The same turns and mirrors carry the whole set onto itself, and each row onto the other rows of its family. Which rows share a family with each named row? Give them in list order.
These 32 rows form 4 families of 8 rows each.
Q_865: [ -6  55  -1  27  -5 -28  -1   3  16  11]
Q_173: [ 32  22  23  37  12 -13 -12 -31   2 -20]
Q_740: [ 26   2   1  47   6 -15 -30 -29 -11  -5]
Q_927: [ 26  19   8  35  -6  -5 -29 -32  -3 -23]
Q_753: [-20  -1 -10  36  -5  -1  -7  23  40   3]
Q_652: [ 12  35  23  30  12  35 -48 -33 -11  35]
Q_499: [  7  53   4  27  11 -25  11   1  14  27]
Q_621: [-22   4 -23  37   9   5 -13 -25 -23  -1]
Q_553: [  6  31  32  -6  25  25 -24  23  45  24]
Q_877: [-14  17  31  -2  16  20 -40   3  53  22]
Q_303: [ -5  16   5  61 -10   7  -7  28  34   2]
Q_670: [-13  51  15   9  -2  44   2  12  25  32]
Q_419: [-8 30 18 13 13 41 -8 20 33 50]
Q_782: [ -5   6  41   9  31  13 -25   0  54  21]
Q_909: [-12  37  11  29   4  43 -16  21  26  52]
Q_388: [ 17   4  20  -1  30  54 -35 -18  -7   2]
Q_868: [  7  12 -19  35  16  -2  -9 -19 -32  -6]
Q_633: [-24  36   5  36  18 -29   5  13  18   9]
Q_995: [  0  18   8   5  17  24 -52 -41  -7  37]
Q_551: [ -5  21 -24  32  20   7 -16  -3 -36 -10]
Q_237: [-4 44 22 14 15 49 19  7 18 30]
Q_949: [-18  -2 -10  40  25  11  -1 -31 -24  14]
Q_322: [  2  40  28  -7  28  16 -41  22  38  12]
Q_902: [-25  47   6  31  23 -28 -15  13  10   5]
Q_605: [ 26   5   5  54  -1  -6 -46 -20  -1  -4]
Q_4: [ 45   8  11   6  15  50 -14  -9   4   0]
Q_6: [ 19  25  28  14  20  38 -41 -39 -10  30]
Q_930: [ 27  17   7  -4   4  58 -29 -12   3  -3]
Q_351: [ -6 -15 -11  38  14   2   6  22  31   7]
Q_207: [ 10  11  13   2  36  13 -40 -37  -1  48]
Q_735: [  7  11  13   3  31  55 -41  -2  -5  -8]
Q_450: [-10  16   6  52  -2  -4  12  24  30   2]

Same family as Q_930: Q_865, Q_927, Q_753, Q_621, Q_877, Q_670, Q_995
Same family as Q_207: Q_173, Q_499, Q_782, Q_237, Q_949, Q_4, Q_351
Same family as Q_388: Q_740, Q_553, Q_419, Q_868, Q_633, Q_6, Q_450

The same turns and mirrors carry the whole set onto itself, and each row onto the other rows of its family. Which rows share a family with each named row? Give them in list order.
These 36 rows form 6 families of 6 rows each.
Q_869: [-34 -39  30  12  39   1 -17  32   3   6  -8 -31  12  15 -22 -17  -5  -4
  17  12  -4  38  54]
Q_350: [ 25 -20  18  14  51 -17  -9   8 -14 -13   1  -8   6   0 -36 -33 -35 -22
   1  25  10  46  24]
Q_821: [-27   5   6 -42  -2 -24  26 -11  30 -12 -20 -19  27   5   9  14   6  16
 -14 -44  43  -7  18]
Q_790: [ 20 -29  49  -4  53  14 -16   2 -16  -7  -8   2  37   3  -9 -17 -24  -6
 -24  27   8  48  37]
Q_234: [ 23  -9  38  18  47  -3 -15   7  27  22   6   4  12   7 -43  -9   9 -25
  13  25 -13  41  16]
Q_626: [-31  -7  24 -34   1 -10  47 -20  28  -1  -7 -16  13  10  14   9  19   1
 -15 -46  39  -3  37]
Q_270: [ 15 -26  29  15  59 -14 -25  13  22  -4   9  -7  22   1  -7 -34 -16 -22
  38   2 -15  46  29]
Q_897: [ 27 -32  43  14  53 -17  -3  23  -7   3 -13 -10   2   3 -34 -21 -34 -15
 -14   6   8  58  28]
Q_112: [ 23   4  32  -5 -20 -15  49 -21  22 -22 -25  11  10   1  -5  10  21   6
 -15 -28  48  13   2]
Q_544: [ 29 -16  35   3  47 -12 -20  -5 -29  16  -3   6  25  10  -9 -12 -34 -15
  -6  16  14  66  28]
Q_843: [-22 -23  27   8  72  -2 -18   0 -15   1  13 -35  14  -6  -8 -32 -10 -20
   5  10   3  41  21]
Q_983: [  3 -15  33  18  41 -11 -14  33  -1  14  23   3  14  17 -11 -30 -15  10
  35  11 -27  39  15]
Q_675: [-16   7  35   3 -14 -18  39 -10  44 -22 -19  17  13  -2  18   3  32  16
  20 -33   3 -10  26]
Q_23: [-19  34  14 -24  -9 -24  25 -26  49 -20  -9  13  20  11   4   9  14   7
   2 -30   0 -12  12]
Q_561: [-20  16  43 -45  17 -21  25 -32   4 -26 -16 -10  34 -11  25  19  11 -12
 -30 -30  32   0  13]
Q_922: [-27 -24  27  -4  52 -17 -25  26 -21  18  -9 -34  16  26  -3 -14 -26 -15
  12  11  -1  35  36]
Q_116: [  4  17  13 -20 -19 -21  49 -37  24 -15  -4  16  43   4   8   2   2  19
 -15 -23  37  12  15]
Q_960: [ -3  43  39  -5 -10 -19  46 -19  44  -1 -12   3   0  10  16   2  19  13
  17 -37   8   3  11]
Q_800: [-26  24  34 -29  -1 -16  39  -4  16 -13 -32 -27  -2   5  25   4   3  24
  -7 -42  31  -9  27]
Q_964: [-24   1  39 -30   9  -3  34  -9  14 -30 -30 -18  17   2  26   9  22   9
 -26 -27  30 -21   7]
Q_847: [ -4  16  25   7  -8 -26  31  -1  58  -6 -36   8   1  19  19  11  22   6
  11 -27   2 -15  15]
Q_915: [-28  -7  32 -14   5  -4  29 -11  17  -8 -41 -26  21  10  42  12  18  16
 -23 -39  40   7  20]
Q_334: [-23 -20  49  13  71  -3  -7  17 -12   3   0 -28   2  12 -16 -21 -16 -20
 -12  12 -20  42  23]
Q_665: [  0  12  28 -28  -3 -18  36 -20  57 -11  -9  17   7  19   7  11  16 -12
   2 -43   5 -15  27]
Q_263: [ 10  -1  29  18  52 -27 -23   6   8  35   8   8  10   8 -18 -13  -9 -19
  33  20 -26  39  26]
Q_261: [ 21  18  29   8  -8 -12  49 -35  14 -10 -32  22  10   1  12   8  12  13
 -32  -8  34   9   8]
Q_924: [ 27  28  44 -25  -6 -15  57 -20  17 -10 -24   1  19   4  23   2  -4  18
 -14 -32  42  12  12]
Q_668: [ 13 -28  51  30  59 -14   2  19  17  16   7  -2  22   2 -10 -28 -11 -10
  21   6 -26  55  33]
Q_121: [ 35 -19  31   7  46 -10 -13  22 -23  20  12   3   6  -1 -30 -21 -24  10
   2   9  15  55   8]
Q_412: [  4  10  26 -22 -14 -13  63 -35  16 -19  -7  22  16  15   5   1  -1   3
 -27 -22  30  -1  36]
Q_108: [-37 -31  29   8  60 -18 -23   6 -35  17  -5 -19  22  10   7 -16 -16   1
   5   8 -10  30  18]
Q_153: [ 30 -21  27   6  45 -27 -17   2 -32  10 -14   7  16  17 -23 -11 -36 -13
 -13  21   8  42  -3]
Q_901: [-13 -19  38  -9  60   5 -33  29 -26   5   9 -22   7  15  -6 -19 -23   4
  -3  -2  -6  39   8]
Q_890: [ 10 -28  25  25  38 -35 -27  11  11  28  -2  10  20  14 -14 -13 -10  -9
  43  -5 -21  47  11]
Q_721: [-33   6  31 -15 -19 -41  34  -6  35 -29 -12   1  32   6  24   4  11  -1
  27 -35   3   0  43]
Q_738: [ 12  20  22 -13 -17 -48  50 -20  26  -7 -11  10  12  -8 -22  14  15 -15
  -2 -18  40  10  11]

Same family as Q_843: Q_350, Q_626, Q_270, Q_665, Q_412
Same family as Q_983: Q_960, Q_800, Q_924, Q_121, Q_901
Same family as Q_153: Q_847, Q_915, Q_261, Q_108, Q_890
Same family as Q_668: Q_821, Q_897, Q_23, Q_116, Q_334

The same turns and mirrors carry the whole set onto itself, and each row onto the other rows of its family. Which rows share a family with each named row? Give them in list order.
These 16 rows form 4 families of 4 rows each.
Q_242: [ 45 -12 -23  34  41 -34  -7  -8  12  42 -21  -1  10 -51 -22]
Q_471: [-27   2 -34  16 -18   6 -40  -3 -12 -13  26  14   9 -10  -6]
Q_744: [  0   5 -36   5 -33   9 -18  15  -7 -16  29   6  20  -2 -20]
Q_158: [ -3 -24 -17   9  22   1  19 -23  23  -6  -1 -27   4 -42 -52]
Q_692: [ -7 -14  17  -3  20   8  19 -18  21   1   1  -7  -3 -34 -43]
Q_773: [ 32  21 -22  24  46 -37  -5  -5  27  37 -24   0  13 -42  -5]
Q_14: [ 35   0 -34  -3  42   3 -57  11  -6  31  27 -10  10  15   5]
Q_348: [-18  -8 -51   7  -5   8 -29   8 -12 -25  30   4  26  -3 -19]
Q_528: [ 35  -5 -10  18  29 -33  -2 -13   9  53 -13 -13  33 -54 -13]
Q_306: [-31  22 -40  16  -2  10 -22  19 -18  -9  31   3   9  -9 -13]
Q_943: [ 48 -11 -45  -4  24   0 -59  17 -16  32  22  10  19   0  -5]
Q_854: [ -8  -6  -9   0  26   2   5 -29  26   3  -1 -15 -24 -37 -54]
Q_992: [ 37  -7 -30 -10  19  16 -47  11  -5  45   9   0  15  13  16]
Q_952: [ 26  -5 -51 -14  47   2 -43  18 -23  35  11  13  24   4  -1]
Q_253: [  5 -12 -20  11  32  13  28  -9  20 -16  -7 -12 -16 -45 -37]
Q_7: [ 28  -4  -6  42  39 -44  -6 -13  21  40 -21  -5  16 -26  -8]

Same family as Q_854: Q_471, Q_14, Q_7
Same family as Q_158: Q_242, Q_348, Q_943

The same turns and mirrors carry the whole set onto itself, and each row onto the other rows of its family. Which rows share a family with each named row? Give them in list order.
These 36 rows form 9 families of 4 rows each.
Q_320: [-51  17 -16 -15 -10 -25  21  -6  36  -6   0  23 -10  10  13   4 -15 -10]
Q_513: [-12  14   1 -31   2  34  31 -17 -53   6  24 -21 -14 -38   6 -34  -9   1]
Q_819: [-35 -13 -44  -2   2   3  18  10  16 -30 -22  32 -19 -19  14  17 -12  -8]
Q_933: [ -4  41  29 -14  -5  23  22  17 -13  -4 -16  -6  44  22 -12   5  -9 -10]
Q_156: [  2  29  -8  27 -14  33  12  -6 -17   0  -1  16 -54  10   8   1 -58 -23]
Q_623: [  7  14   4  19  11  15   8 -10 -33   8 -15  16 -44   7  31 -17 -57 -32]
Q_700: [ -5  -8 -10 -46  26  13  24  -2 -33  29  -9 -37 -22 -20 -11 -21 -28 -19]
Q_727: [-42  -3 -29 -21 -13 -11  28  21  11 -13  16  32 -17  35  17   4   4 -18]
Q_965: [-20  11   9 -33  15   9  19  12 -16  14  13 -46 -11 -30 -17 -14  18  -4]
Q_970: [ -1  23 -23   8  14  32  -3  10 -19  -5  -1  23 -60   7  15   0 -48  11]
Q_658: [ -8  -3 -26 -37  14  30  27   8 -28  11  19 -43 -38 -18   7 -37 -10 -13]
Q_414: [-39  -6 -26 -10 -16   3  29   5  29 -20   4  19 -47 -16  19  14  -7  -8]
Q_144: [ -6   9 -13  24   5  13  17  -4  -9  -1 -17  -6  50  25 -12  11  17 -25]
Q_714: [ 14  13 -19   9  11  33  14 -13 -48   2  16  -7 -38   1  30   6 -53  16]
Q_301: [-15  44  -3  -1   2  14  16   7 -28   5  17 -25  51  12   2  14   8   0]
Q_181: [  0  24 -16  18  18  20  29   0 -34 -11 -16   7 -51  24  34  -8 -44 -42]
Q_834: [-45  10 -38   9   4  -1  41 -18  24 -17  14  23   6   1   5  25  -4 -22]
Q_831: [ -2  10  17  -5  -4  10   3  24 -16 -11  -8  16  52  26 -10  -4 -10 -32]
Q_997: [  0  -8  30 -24  26  25   7 -24 -30   1  25 -29 -22  -9   0 -33 -11 -21]
Q_200: [ 13   9 -11   7  10  48  10  -9 -36  -6   0  23 -37  -4  40 -27 -39  10]
Q_481: [ -4   3   5 -14 -12  27  10  32 -14  10   3  -6  59  22   0  -5 -26 -20]
Q_346: [-15 -16   9 -16   5  10  29 -18 -46   4  34 -37  10 -18 -10 -20   5 -16]
Q_817: [ -6  10   5 -46   4  13   7 -12 -32  -6  13 -31 -31 -23 -26 -33 -14 -22]
Q_925: [ -6  10  12 -12 -19  13  12   3 -20   5 -27 -25  34  27 -14  23  14  -9]
Q_986: [-10  -3  14 -19  17  10   4  -3 -40  21  25 -43 -14 -12   9 -14  21  -1]
Q_120: [-14  21 -24   8 -10   5  27  13 -28 -20 -16  -3  47  24  -6  29   3  -2]
Q_808: [-48  -1 -35   7  16  -6  43  -4   5 -26   2  38 -15 -17  24  -2 -27  -3]
Q_299: [  6  21  -3  -5   7  44  31  26 -17   3   3 -34  47  26   6  -9  -1 -21]
Q_678: [-35   1 -16 -24   1 -23  22  10  11 -11 -12  44 -31  21  16  15  -6 -10]
Q_362: [  3  30 -10  16  -3  24  15  -1  16 -10 -10   3  53  30   0   3 -11 -12]
Q_367: [  0  16 -39  24  -5  46  36   9  -9  -7 -10   6 -36  15  43 -10 -47 -24]
Q_527: [-43  -4 -44 -20  -2  -1  44  14  34 -10   0   0   2  16  22   7   8 -18]
Q_69: [-55   5 -25  12 -10  -9  19   6  19 -17 -23  37   4  -3   7 -14 -11 -19]
Q_823: [ 24  34 -11  17  -6  46  13 -18 -37  -9  -7  -3 -35   6  24 -35 -37 -10]
Q_624: [  1  19 -38   8 -11  39  22 -20 -27 -27  -3  11 -41 -15  29  16 -52 -10]
Q_631: [ -1 -11   4 -41   9   2   0   4 -38  31   5 -26 -20 -13 -29 -15 -12 -15]

Same family as Q_69: Q_970, Q_997, Q_925
Same family as Q_714: Q_346, Q_120, Q_808
Same family as Q_965: Q_414, Q_362, Q_823
Same family as Q_727: Q_700, Q_181, Q_481
Same family as Q_623: Q_831, Q_678, Q_631
Same family as Q_144: Q_819, Q_200, Q_986
Same family as Q_817: Q_320, Q_933, Q_156
Same family as Q_299: Q_658, Q_367, Q_527

